In the data rows, the value 128 means zero.
Here are some points, one per row:
[ 58 135 173 151 119 131 156 151 135 107 170 150 111 164 108  94 171 138 163 124 148 171 117  89 189 151 138 137 155 120 184 191 100 112  64 110 121 133]
[123  81  89 126 102  90 135  86  56 144 198 176  95 165 178 148 145 138 184 193 125 182 150 197   0  69  43 104  72 167 195 167 156 153 129 162 159 186]
[136 163  95 113 119  76  81 123  32   0 167 222 172 147 209 168 183 181  82 152 165 138 120 118 173 151 211   0 182 138 162 150 168 142 167 130 162 157]
[ 71   0 199 186 159 136 145 130 155 111 135 135 142 138 152  86 158 122 123 105 135 107 173 107 132 142 132 137 150 152 121 255  39 116  81 118  95 124]
[131  66  31  78 168 217 135 142 120 137 103 195 138 126 162 155 146  74 157 112 164 137  66 136 125 151  81 163 148 142 170 202 245  84  84  57  54 114]
[121 116 132 119 145  73 165  96 172 110 122  80  76 105 131  75 141 104 149  78  80  41 199 170 118 144 152  94 132 148 166 103 186 184 114 115 142 142]
[172  86 235 155 130 122 117 152 161 156 121 134 150 142 174 163 142  36 113  78  73 146  56 119 111 106 125  87  95 154 137 126 104  52 115 171 146 130]
[ 72 142 178 143 137 133 105 141 117 136 190 128 127  87 119 138 161 142 178 148 130  87 165 125 123 145 170 126 147 163 217  19 105 115 166 158  65  96]
[154 147 167 146 126 117 155 172 102 144 155  98 184 168 117  61 110 115 133 159 107 156 141 152 160 109 202 151 221  26  88 110 109  98 140 152 110 128]
[ 87 133  83  62  21 164 171 156 124  82 175 185 156 117 172 127 173 117 158 122 139 152 136 142 160 158 167 251   8  85  78 114  94 101 161 153 109  98]
[175 119 102 173 184 114 120 160 139 158 154 128 143 123 143 118 160 146 147 197  13  85  64 137  95 110  99 112 152  99 134 144  69 108 143 133 170 126]
[179 177 124 103 142 120 211  94 160 149 129 146 167  80 145 119 172  72 129 159 181  84 108 200 121 167 167 117 155 192 210  78  77 123 162 148  80  92]
[117 153 139  93 120 110 108 163 102 139 147  67 118  91 125  98  92  73 109  18 194 200 142 186  83 136 161 113 162 129 116 166 129 154 135 205 123 150]
[189 147 132 106 168 180 110 141 163 130 127 165 114 157 131 152 121 192 181  21 110  56  88 101 124  97 108 123 131 111 158 101 133 109 134  96 119 159]
[161  66 164 137 143  84 103 134 134 117 111  71 158  82  83 119  70  56  37 239 219 161 112 152 124 140 149 150 127 145 143 174 155 145 199 115 118 172]
[181 186  94 160 129 136 120 154 194 156 141 183 183  64  63  65  81 113  38 121 127 114  98 121 111 143 121  89 109  88 142 144 120 123 120 110 108 142]
[150 122 151 142 158 148 124 113 151 130 147 105 156 134  91 138 171 154 149  97 144 171 108 151 114 149 168 124 170  90  92 121 134  91 141  99 161 112]
[156  83 103 126  44  95   0  46 255 184 193 169 158 158 143 165 133 159 180 131 142 115 143 182 138 152 130 188 178  99 136 131 125 183 156 165 165 162]
[159 134 164 144 170 105 129 143 148 144  96 119 118 157 136 128 125 157 106 129 131 156 143 189  92 202  51  75 103  92 142 110 174  95 144  88  91 165]
[ 85 181 163 121 185 128 128 107 138 184  62 149 124 155 120 112 115 168 154 168  83 209 134 111 110 140 176 138 139 175 161 204 116 123  85 104  54 129]
[ 64 220 128  11 198 150 139 150 212 131 130 173  99 187 101 248 109  41  66 173 103  83 255 138  65 123 133 160 217  86 140 180 150   0  87 184 231  54]
[114 132 117 113 119  70  72 100   0 236 152 178 155 145 124 159 168 113 190 124 151 154 136 106 174 132 147 152 143  78 143 153 152 153 114 162 171 145]
[ 56 156 141 138 156 125 165 107 148 151  96 175 134 149 159  76 139  91 147 156 151 131  98 168 139 139 135 176 136 206  47  92  60 150 156  85 154 110]
[115 109 126 107 105 101  29   0 205 162 179 158 161 161 179 156 119 166 145 158 150 134 120 129 137 151 161 145 150 106 131 145 138 165 128 143 157 182]
[115  98 127  71  53  33 141 208 176 182 203  89  81 173 146 139 138 113 141 129 122 131 106 115 141  91 146  97 158 160 112 200 243 176 184  26  41  40]
[ 97  38  14 142 220 149 162 108 129 142 162 115 134 127 102 144 165 133 120 113 135 177 123 104 165 147 167  82  87  81  99  99 122 151  69 179 105 102]
[141 197 103 172  93 131 236  51 147 178 132 104 112 141 158 133  90 192 102 133 148 133 117 175 155  35 109  88 154 115  96 136 118 101 101 188 125 105]
[101 153 104 148  98 119 100 151 133 129 114  87 103 105  74  42  83 202 149 162 140 162 141 122 141 124 134 144 131 175 149 166 157 167 176 125 211   0]
[ 71 126 113  68 155 136  50  88 125 111 141  98  93  91 120  92 144  88 111 131 107 143  57 129  96 129 106  66  87  87 130 105  97 108  43  81 169  98]
[143 131 142  57  94 145 170  97  65  68  79  56 159 181 135 150 134 165 160 158 168 100 125 136 129 143 112 148 176 115 147 172 115 101 183 106 157 144]
[136 103  89 157 112  97 161 136 119  97 116  65 115 103 131 169  87 134 144  65 152  90 135  75  14 139 158 133 167 152  93 141 129 147 140 217 122 168]
[ 52 146 141 172 161 141 137 135  87 175 139 124 162 132 115 133 141 165 108 129 141 138 131 162 138 160 141 132 168 108 202 180  70 110 120 133  85 123]
[116 116  95 171 143 106 146  94 151 106  83 143 103 146  95  90  82 135  59  14 196 156 186 137 151 131 121 155 155 146 142 138 174 138 176 110 183 172]
[172  95 176 144 118 131 153 139 120 146 207 121 139 178 134 204 144  42   0  97 100 119 118  85 130  92 121 136 113 110 136  68  96 211 148 118 132  81]
[178 125 114 112 214 115 166  99 144 121 125 137 177 138 173 100  99 124 120 162 160 126 148 119 144 137 144 177  70  79 174  95 126 146 113 134 137  94]
[ 99 101   0  77 162 111 188 158 155 154 126 153 143 189 132 156 122 145 148 131 113 173 134 126 154 130 124 148 148 162  92  62 100 103 148 121 107 136]
[199 113 192 125 115 157 176  78 141 114 127 167 124 171 136 112 111 157 110 170 140 173 191   0  57 106  85 130 106 132 145 126 139  96 151 105  77 153]
[147 101 118 108 148 135  71 155  96 110 112 135 108 103 133 136  87 125  75 108   0 209 184 130 170 105 137 168 145 129 153 142 142 176 170 211  59 197]
[156 166 150 147 136 131 135 167 123 119 118 114 123 155 102 151 172 118 103 155 162 149 139 135 172 255   0  76  97 107  23 173 137 165 125 208 160 121]
[ 54  67 121 231 102 143 168 108 145 121 140 197  84 145 109 119 150 154  89 158 144  91 144 130 154 136 186  55 104  83 126  75 172  75 127  90 144 130]
[133  96 124 110 169 101 134 124 105 128 110  88 102 125 111 152 107  93 145  97 153  51  84  44 182 128 170 125 158 121 152 122 147 127 127 181 154 182]
[219 189  66 180 120 138  56 171  97 220 170   0 121 101 255  73 255 124  66 136 172 117 223  91 196 116 113 210 155 241 127  95 151  30  32  64 150 202]
[ 82  94  96 179  36 157 115  83  80 186  78 140  69 132 137 134  67  81  87 115 121  89 147 114  97  75 109  93 121  89  98  81 109 151  97  91  97 111]
[105   0 156 192 147 176 140 155 110 143 145 140 148 150 106 163 131 140 122 122 154 135 135 135 165 119 139 170 155 160 168  96 124  68 136  96 196  85]
[179 152 146 114 104 143 133 177 110 148 106 137 105 159 100 138  78 124 158 101 156 179 119 124 133 145 125 148 165 163 255  52   2 132 138  96 120 125]
[  0 216 142 189 142 218 109 138 137  94 216  96 138 173 154 166  69 170 117 139 156 128 112 152  97 172 137 178 130 192 146  73 173 139 114 119  37 144]
[113 119  93 111 162 125 159 110 122  21 181  75 118 114 157 120 114 126 100 108 112 116 127  57  38 162 126 167 131 115 144 144 122 194 146  77 213 144]
[163 121 159 183 140  83 121 169 164 100  85 190 163 135 133 139 131  58 208 149 119 109 158 154 113 133 197 151 112 201  38 133 114 131 118  82 152 131]
[ 76 110 142  80 105  85 108  52 102  87  41  22 205 227 173 148 103 155 146 148 159 124 162 171 173  47  76 102  90  98 100 107  84 133  85  96 107 121]
[ 89  91  86  74 160 105  56 163 104  90 106  99 145 154 114  58 103  79 144  89 120  95 156 102  84 112  93  98  78 108 116  50 125 115 100 117  85 115]
[164 144 203 123 142  93 161 147  97 143 131 137   0 152 170 144 150 113 133 157 169 135 106 168 143 165 166 177  38  41 154 119 114 125  99 136 113 117]
[117 157  94 121 111 103 157  90 117 128 116  88  83 119 123 171  95 114 121  96  75 108  22 172 159 156 117 165  96 163 130 154 140 167  93 130 175 137]
[115 121 127  77 169 118 134  74 157 113 112 148  99 105 164  80  93 153  87 105 108 121  90   0 189 156  94 173 118 173 120 142 134 115 210 150 139 154]
[148  97 158  80  98 159 108  52 127  39 142 106  70  90   0 136 248 156 136 185 140 117 151 132 119 138 137 127 166 208  37  86 104 117  86 154  51 139]
[187 185 164 147 136 141 114 132 160  91 139 142 157  91  66 184 102 157 154 103 134 134 148 153 126 168 217 179  12  83 112 139 175 116  63  73 108 167]
[152 157 150 136 115 161 167 104 117 149 158 116 141 128 163 129 114 138 145 152 133 168 100 146 127 140 161 182 171  56  85 141 142 123 121 113  95 148]
[151 116  98 178 148 115 129 163 178  87 168 101 168 150 117 175 106 130 123 146 109 175  88 160 119 170 137 134 144 196 156 117  81 152  96  90 140  99]
[130 132 158  76 122 172 122 106 111 151  74 129 112 106  71  84 143 113  91  74 152 152 104 173 144 125 132 152 158 139 139 130 169 104 192 117 155 165]
[162 126 135 165 139 113 183 120 104 162 125 129 137  95 142 178  96 163 116 139 109 137 184 121 156 117 162 182  46 106  79 132 145 130 163  98 119  88]
[115 118 165 108 126 150 109  33  78 113  61  80 212 123 155 183 228  82  92  30  61 132 137 161 125 148 140 132 129 137 159 127 193 163 173 129  84   0]
[137 126 133 151  79 125 152 140  98  79 120 114 147  91 123 117  67  85 170 129  54  16 197 171 153 137 134 144 137 138 170 153 169 130 128 142 143 205]
[104  75  96 105  72 191 122 211 237  55  26  51  64  48 224 140 145 150 147 170 117 162 108 144 149 134 161 117 201   5 132 115  90 136 125 102 110 131]
[135  74  77  14  42 243 192 194 151 236 135 109 165 139 111 139 152 165 119 165 123 134 193 122 136 180 211  10  28 178 148 150 111 178 166 158 194 189]
[179 144 106 128 179 136  95 157 118 130 137 134 168 146 145  78 140 141  84 165 163 143 117 171  30  91 118 118  91 123 116 131 113 133 132 118 128  93]
[ 99 110  97  86  81   0 145 160 166 127 171 133 152 171 115  88 146 139 192  84 164 128 133 117 139 174  54  93 101 101 135 121  85  39 172 134  88 134]
[115 154  59 155 110 131 149  99 127 109  94 137 101  79  66 122 110   0 204 169 176 161 139  88 155 109 102 127 185 131 153 112 133 214 101 117 139 143]
[173 132 154 132 101 224 141 139  98 110 139 138 152 148 173 155  99 116 159 161 154  67  71  88  99 105  81 113 150 127 116 122 125 133 113 104 155 106]
[142 154 120 174 142 145 152 142 115 177 130 112 143 152  64 145 173 157 163 201  34  64  97  63 107 145  89 130 148  94 100 124 163 111 185 109 102 125]
[135 152 132 130 167 163 101 191 121  87 122 123 145 148  90 153 163 122 146 166 162 134 142 171 201  35  61 135  92  78  96  95 151 191 140 124 137 189]
[174 155 141 136 142 151 166 133 141 144 121 169 144 110 137 114 191 174 167  23  94  95  76 117  96 106 108 123 101 111 123 163  92 142 126 102 161 119]
[160 128 125 128 190 131 156  83 181 167 106 144 120 114 149 103 154 107 146 134 138 108 156 146 146  97  89  82 145 115  91 123 130 166 125 175  58 123]
[105 151 123 138 119  93 157 121  96  73 152 129  89 153  97  57 138  99 124 100   0 190 167 166 166 137 119 145 144 150 155 139 150 160 131 105 197 158]
[104 105 100 164  74  98  87 136 127 127  77 106 132 118  92 120  80 139 102  82 127 109  99 124  88 108 116  92  57 140 116 105 130  32  83 148 134  93]
[ 79  64 221  27 106  22 207 215  94 171 117 212 212   1 123 151 107 255  71 137 125 109 105 139 100 146  58 190 217 137  91  23 179 185   0 120 152 133]
[171 189 140 148 184 112 122 186 129 146 103  93 103 202 134 165 146 189 149 114 116  37  91  65  95 101 161  98 113 130 106 146 105 184 118 146 101  96]
[122 102 154  83 199 148 106  84  65 174 116  67  89  93  76  80  98 162 185 155 142 125 140 150 109 148 163 118 116 116 115 118 139 150 173  84 197 167]
[118 117 123 147  55 170 135 106 118 103 124  98 109 124  77 104 166 132  94 111  82 164  50 118  55  96 133 165 126 153 143 133 139  96 115 208 164 165]
[148 162 193 169  97 186 105 133 116 148 149 149  95 110 150 158  82 118 155  97 137 150 185 138 182 244  15  47 133 119 103  98 111 138 157 101 149 112]
[130 143 117 154  61 110  83 162  89  95   0 189 176 195 151 124 164 131 138 151 127 145 134 130 118 154 176 143 118 163 150 131 145 146 114 165 137 146]
There is one direction along which these points spread out most. Where along it does each point below lie, from 0 to 99? The average is 50, and the first point in the table lies past the average. One standard deviation of the points above along it is 16.
[164 138  75  98  85 121 105 104  85 117 150 156 109  92  67 126  80 139  64  95 117  34 168 157 175 133 125 134 135 150 151 255  15 139  53  72  52 102] 48
[135 207 145 192  96 119 112 126 184 139  96 129 184 106 109 147 158 125 155 134 135 196 162   5  81 117  86 125 130  85 162 117 128 174  93 122 139 106] 62
[166 162 136 134 121 139 142 122 129 134 148 154 139  88 100 161 122 131 145 113 144 151 133 146 146  44 153  54 129 123 111 120 147  99 123  90 126 131] 58
[110 146 131  97 109 122  46 158 115 112 111 181  60 138  95  93 176 133  68 101 178  79  96 100  77  26 144 181 155 125 104 145 115 176 182 131 151 127] 38
[100 125 138  70  90 112  77  93 148 136  99 130 103 137  88  88 112 115  65 162  78 122 115 100 127  90 102  93  86 109 132  74 102  98 112  78  96 134] 54
[108 139 125 172 148 142 112 141 120 129 131 126 155 152 148 102 139 157 121 114 150 107 169 129 117 165 169 154  71  80  84 117 116 139 115 161 116 107] 60
[  0 163 182 150 191 165 130 187 188 164 121 128 155  53 173 175 148 147 148 150 156 108 121 128 159  24  74 100  48 189 168 193 148 171 194 188 165 191] 48
[143 141 125 174 125 135 183 149 128 128 136 167  96  98 140  86 174 128 163 118 162 161 157 128  46  78 111 115 145  94 101 124 145 124 140 134 116 128] 59
[114 155 145 113  80  67 151 104 154 124 116  86 122 138  95 123  99  83 112 160 135 117  24  44 172 138 167 115  96 168 154 139 188 102  94 178 147 158] 39
[ 86 138  91 122 113  94  91 121  54 119 169  87 174  23  96 155  86  78 166 118 104 120 120  84  98  96  91 115 105  84  83 145  73  44 180  92  84 128] 51
[133 167 187  98 129 198 130 120 117 122 198 177 167 124 218   4  50  56 124 118  92 103  96  95 135 116 144  73 136 131  59 124 144 134  92 140 128 118] 60
[202  67 122 122 130 158  63 125  92  98 121 130  88  86 122  70  44 176 189 178 149 118 145 126 167 141 119 146 136 160 174 146 201 117 109 246 121   0] 36
[129 136  97 128 137  60  81  81 101 107  72 140  39  11 207 217 121 172 120 154 105 178 132 122 127 155 148 112 134 176  65 108  66  68 163  91 133 101] 47
[196 139 152 136 153 128 153 145 162  37 165 132 134 127 106 150 133 158 146 121 142 172 138 194 228   1  64 106  97 146 147 122 115  94 117 147 136 101] 60
[144 122 130 133 171 154 103 166 123 149 145 144 100 201 115 162  63 134 154 102 124 163 110 157 143 139 165 120 185 205  15  90 120 116 127 136 113 142] 57
[104 127  82 174 114 122 110 134 105 130  94 133 121 135 115  92 135 118  66 140  91  32  51 193 144 180  89 176 151 106 147 124 150 122 194 169 122 171] 41
